(in the rows, 128 means zero)
Where one turn sends some rows of the set: a few examples, then the rows asked:
folur: 117 127 103 134 116 102 142 117 140 135 147 128 148 146
bugek: 130 127 104 126 152 129 143 117 146 142 148 149 151 117
Tesi: 127 136 127 124 122 127 128 110 142 160 170 118 135 123
Gepit: 134 144 119 132 135 125 114 127 116 113 104 157 156 136
gedus: 119 130 138 92 134 129 136 119 122 161 130 148 128 113
beleg: 120 135 153 124 120 149 99 139 119 142 127 111 151 126
gaki: 121 113 96 144 133 119 142 111 139 139 143 145 146 133
Falas: 117 131 119 145 144 141 107 134 111 108 121 103 122 119
Pubo: 149 126 141 147 117 115 135 126 105 111 123 148 137 144
Fura: 114 139 130 142 135 137 111 154 119 99 128 109 133 125
ziz: 136 122 129 127 136 103 143 127 138 147 120 137 115 161
zoda: 118 123 144 90 116 125 127 129 139 161 128 127 132 132
suf: 134 130 132 143 128 128 145 135 118 121 120 155 123 84
zinin: 128 111 141 116 115 117 128 126 142 158 125 122 119 155
lata: 148 135 113 134 134 98 127 122 133 121 100 98 123 135
goni: 130 133 115 128 152 131 120 130 117 103 118 96 121 105
nuv: 125 122 132 141 122 136 127 145 127 103 133 108 111 93
Sedif: 122 140 115 127 141 103 138 127 138 146 112 160 116 142
rero: 136 133 114 129 134 146 95 106 123 135 103 145 141 111
mib: 159 145 144 106 103 114 119 123 146 128 125 114 129 108
vivor: 128 129 142 139 135 135 130 155 118 95 138 111 125 111
sadu: 129 134 123 123 121 106 144 113 133 144 164 113 143 140
maba: 124 134 116 127 131 128 120 141 135 101 119 100 117 92
manin: 141 125 138 131 134 128 108 120 117 138 116 87 134 145
Fafe: 147 130 147 143 84 111 122 126 132 124 129 128 121 128
mive: 162 132 133 106 135 138 112 101 127 138 119 121 130 99
rifom: 137 134 107 150 121 103 136 126 137 118 100 134 111 101
zuze: 125 141 151 119 128 144 126 150 116 128 131 145 151 98
Mabof: 113 135 120 119 137 123 133 116 126 157 120 166 115 117
Buvi: 124 143 114 119 137 133 126 120 156 154 158 137 146 111

maba goes to -> goni
sadu goes to -> Tesi
And these:
Gepit goes to -> Pubo
zoda goes to -> gedus
manin goes to -> beleg

Where one turn sends some rows of the set: a few examples, then the rows asked:
tafit: 170 154 124 145 124 123 120 130 127 158 107 126 105 142 135 151 128 132
 120 157 112 126 133 126 122 119 119 111 108 103
durok: 166 129 162 126 151 135 124 130 126 124 143 136 143 123 130 154 133 152
 132 171 120 143 124 127 138 125 133 107 126 133
faseg: 134 113 160 130 147 138 118 132 110 135 117 126 125 107 119 150 107 109
 119 140 121 104 159 133 130 92 151 96 127 122
ruru: 150 132 142 129 117 147 119 126 122 142 95 125 107 147 149 151 142 121
 138 159 136 121 158 136 113 123 125 114 127 105
ter: 157 134 164 124 124 153 122 121 138 114 125 133 123 139 148 154 145 131
 124 160 137 127 145 135 111 132 123 97 128 115
gona: 110 133 102 116 131 151 119 134 121 168 161 121 121 126 127 114 116 121
 128 97 130 138 101 135 118 115 133 144 145 150
Dolin: 161 116 160 132 148 137 111 142 139 119 147 136 126 117 133 175 131 134
 116 150 127 122 134 115 138 120 127 97 137 122
zalor: 103 139 91 118 133 138 114 132 129 154 153 131 133 136 127 126 119 132
 115 104 138 148 103 136 112 120 122 143 152 147
rif: 137 128 165 133 144 126 130 115 113 140 128 117 125 117 125 109 108 98
 140 120 116 101 152 138 136 121 140 95 124 110
Vudip: 113 142 90 129 132 147 115 134 124 149 166 116 126 131 124 120 127 132
 109 108 144 148 105 142 125 127 129 147 145 141
Dar: 137 124 171 123 128 156 129 114 121 132 108 129 120 127 144 135 125 115
 131 150 129 110 160 144 104 120 139 95 126 115
rizo: 100 133 92 127 135 148 117 132 116 158 158 112 124 125 125 110 115 123
 115 104 139 136 113 148 121 121 135 145 145 141
meba: 165 146 131 145 134 124 130 137 125 131 115 129 100 141 142 157 133 121
 148 158 122 114 156 126 141 107 142 113 124 111
veku: 163 126 129 142 133 131 110 142 117 159 105 128 105 132 122 170 134 123
 128 150 131 124 152 113 142 106 136 123 129 107
kosi: 156 141 118 140 127 111 111 133 116 145 112 112 109 149 134 139 135 107
 148 135 128 119 146 128 151 127 113 122 127 96
zave: 133 137 144 134 136 127 123 126 114 142 107 120 118 121 137 132 97 114
 119 149 100 99 146 149 110 102 128 89 109 114
Kor: 108 135 106 126 139 153 121 128 126 147 175 118 131 120 124 111 118 130
 107 103 139 141 104 145 120 128 136 137 145 146
vev: 100 135 100 120 136 143 122 126 125 167 149 132 131 130 123 115 111 129
 117 98 135 144 108 136 109 119 132 143 150 146
Guda: 155 131 123 131 137 122 113 140 102 149 98 122 125 139 130 156 131 136
 145 174 123 137 144 134 143 107 130 129 124 120
Vima: 111 139 92 113 128 145 110 141 124 147 164 119 126 133 129 125 123 124
 121 103 134 143 97 140 121 112 123 142 145 152
fama: 145 134 154 139 145 131 138 130 121 125 121 129 109 122 142 141 113 112
 146 150 113 97 162 137 132 102 153 97 125 120
binef: 166 141 157 141 145 132 135 133 140 109 144 137 113 128 145 156 131 129
 139 156 118 114 144 125 137 118 142 96 127 121
lil: 115 144 107 114 130 152 121 130 123 149 168 123 131 124 117 115 121 124
 114 97 133 148 98 140 118 109 138 135 139 155
vavi: 104 143 105 118 135 142 120 125 129 148 159 135 139 129 119 119 115 132
 108 100 137 150 103 139 109 117 132 135 147 151
Roki: 112 128 94 124 122 146 124 134 127 143 161 123 133 139 128 124 118 124
 116 102 132 151 105 145 115 123 115 146 150 149
dufe: 111 127 99 126 123 150 132 128 123 162 154 124 128 134 123 114 113 120
 120 97 130 148 110 142 113 122 126 149 149 146
Firob: 131 109 163 124 156 134 127 127 101 145 117 125 137 111 133 131 104 128
 146 162 109 114 148 143 130 107 145 106 127 132
vego: 159 136 160 136 143 131 123 128 146 129 146 133 123 123 150 148 116 138
 115 154 104 113 120 130 115 134 113 86 119 118
tapu: 167 147 157 133 138 121 120 124 138 102 156 125 135 131 128 139 138 122
 124 133 128 129 126 128 145 138 117 93 125 113
Ruzil: 112 133 105 123 123 151 132 125 124 143 162 125 138 131 117 114 114 122
 110 97 131 152 107 147 112 117 128 139 145 153

tafit goes to -> vego
binef goes to -> fama
And these:
Vima goes to -> lil
vev goes to -> zalor
kosi goes to -> tapu
ruru goes to -> ter
faseg goes to -> veku
Firob goes to -> Guda
Vudip goes to -> Kor
Roki goes to -> Ruzil

Where one turn sends some rows of the set: a few examples, then the rows asked:
Nusur: 134 115 119 125 149 129 138 129 131 157 130 137 111 132 173 135
pozo: 122 103 146 139 129 136 129 170 130 139 140 127 120 136 157 135
kep: 119 147 136 144 105 122 95 137 119 146 143 117 132 141 111 136
sivuz: 144 123 108 124 159 142 135 130 136 107 139 134 128 159 117 138
zamom: 109 147 125 147 121 136 110 154 138 130 115 128 142 97 127 128
fime: 145 117 131 132 105 117 105 114 144 116 136 108 112 136 112 135
Fipus: 114 114 105 140 127 111 149 120 143 142 160 161 122 138 110 113
pobil: 118 115 107 107 105 124 108 121 133 126 134 158 116 120 155 137
nomot: 115 105 129 140 98 134 147 112 127 133 107 140 126 128 151 134
Nofof: 125 150 104 134 115 128 135 137 154 146 166 121 126 130 108 121
Lefe: 117 132 127 153 120 140 135 139 153 148 114 126 140 120 164 115
mige: 108 132 135 103 142 124 119 129 131 125 128 119 143 136 99 135
Zafo: 169 129 110 121 144 113 123 138 149 125 142 129 111 141 112 134
Tatos: 141 155 120 130 116 118 136 155 120 151 125 141 127 119 149 153
nelib: 137 116 114 127 134 123 76 159 137 135 121 136 126 134 135 131
bof: 115 144 118 149 135 123 148 110 150 125 101 144 146 140 133 119
mubep: 128 124 100 135 149 126 110 140 110 137 149 142 153 134 156 117
nila: 119 109 121 147 129 118 122 124 139 129 114 184 104 127 121 132
vavus: 132 128 143 145 139 116 141 134 142 122 163 142 98 135 102 129
Sus: 103 134 146 136 124 112 145 104 127 152 134 160 115 129 132 133
lumu: 159 115 153 156 124 127 145 120 128 115 134 135 137 137 123 125
divu: 126 127 120 131 111 99 139 114 122 167 143 148 118 141 142 109
tove: 106 122 122 150 144 122 112 164 146 150 125 123 102 142 111 130
fef: 131 117 114 130 129 125 146 136 143 99 117 158 128 123 100 112
zulo: 142 125 110 133 138 140 140 119 111 139 121 148 106 132 120 91
sed: 137 139 107 141 140 121 92 130 134 106 145 124 143 149 129 141
guz: 113 116 118 137 115 150 112 161 113 126 110 123 140 125 137 119

mubep goes to -> bof
vavus goes to -> nelib
guz goes to -> Sus
And these:
Lefe goes to -> Fipus
divu goes to -> sivuz
fime goes to -> pozo
mige goes to -> Tatos
kep goes to -> Nusur
pobil goes to -> lumu

Where one turn sends some rows of the set: a few examples, then the rows asked:
gib: 157 122 145 134 103 147 105 131 128 138 134 117 103 136 125 117 115
mopu: 103 158 118 116 127 141 132 127 135 125 139 128 110 135 152 118 102
Kos: 154 139 146 123 127 141 147 121 118 106 135 104 129 129 130 130 134
zep: 141 113 118 141 127 139 140 141 123 139 109 165 157 118 138 154 134
feni: 99 114 104 144 157 146 113 133 121 115 102 147 116 133 143 130 116
kib: 155 119 140 133 105 142 104 128 132 131 144 120 99 144 125 123 115
tasam: 136 113 126 117 103 97 109 139 124 134 118 124 137 149 139 152 139
Gezot: 137 105 127 112 106 99 110 138 129 127 119 131 141 153 141 146 138
Mekom: 121 116 127 128 145 105 123 143 125 160 103 141 115 95 135 137 129
Rok: 100 109 101 145 156 146 113 132 125 112 106 151 117 132 135 123 117
Ved: 105 158 116 126 130 143 129 125 128 128 141 126 103 138 150 121 101
gil: 139 143 116 143 137 147 140 122 128 114 111 135 106 143 132 92 142
lin: 103 158 115 125 125 138 130 124 132 123 145 127 107 133 147 118 105
dipil: 147 144 141 136 123 129 147 124 119 100 131 100 130 138 131 127 129
Lor: 128 129 110 146 162 143 143 116 127 145 119 151 132 126 144 107 152
Ravud: 104 107 109 142 163 148 108 132 126 113 105 146 121 133 141 123 116
vema: 135 105 124 120 101 96 113 140 124 125 123 129 140 146 138 149 135
nisom: 141 111 118 136 137 138 146 131 123 147 115 160 155 116 148 144 146
Ronok: 167 113 145 117 126 138 137 132 119 122 128 141 140 117 134 157 139
Pizef: 105 109 109 153 156 154 109 134 118 117 107 145 126 134 136 119 116
sezas: 154 120 146 131 111 146 103 129 134 138 142 116 106 145 131 122 111
Nepan: 135 108 130 123 111 100 106 139 120 121 125 129 149 150 142 150 139
gaka: 120 108 126 136 147 105 112 136 125 157 97 132 117 102 133 145 130
Tuvi: 169 123 151 119 133 126 134 139 120 120 128 138 127 117 123 160 131
dab: 119 108 127 133 145 105 120 138 132 160 100 130 122 99 135 137 126
fenan: 137 142 119 131 141 151 149 117 122 111 119 122 118 142 133 96 144
bep: 104 164 118 116 130 133 126 126 128 121 146 133 112 138 150 117 112
Ruver: 154 124 139 131 107 146 100 128 129 136 141 118 101 153 128 127 113
nidob: 120 106 123 137 146 102 120 138 129 158 108 137 119 98 130 142 127
lem: 125 141 110 155 158 133 136 118 135 150 125 158 136 124 146 120 145

dab goes to -> sezas
lem goes to -> Tuvi
Rok goes to -> vema
And these:
Ruver goes to -> feni
Mekom goes to -> gib
Lor goes to -> Ronok

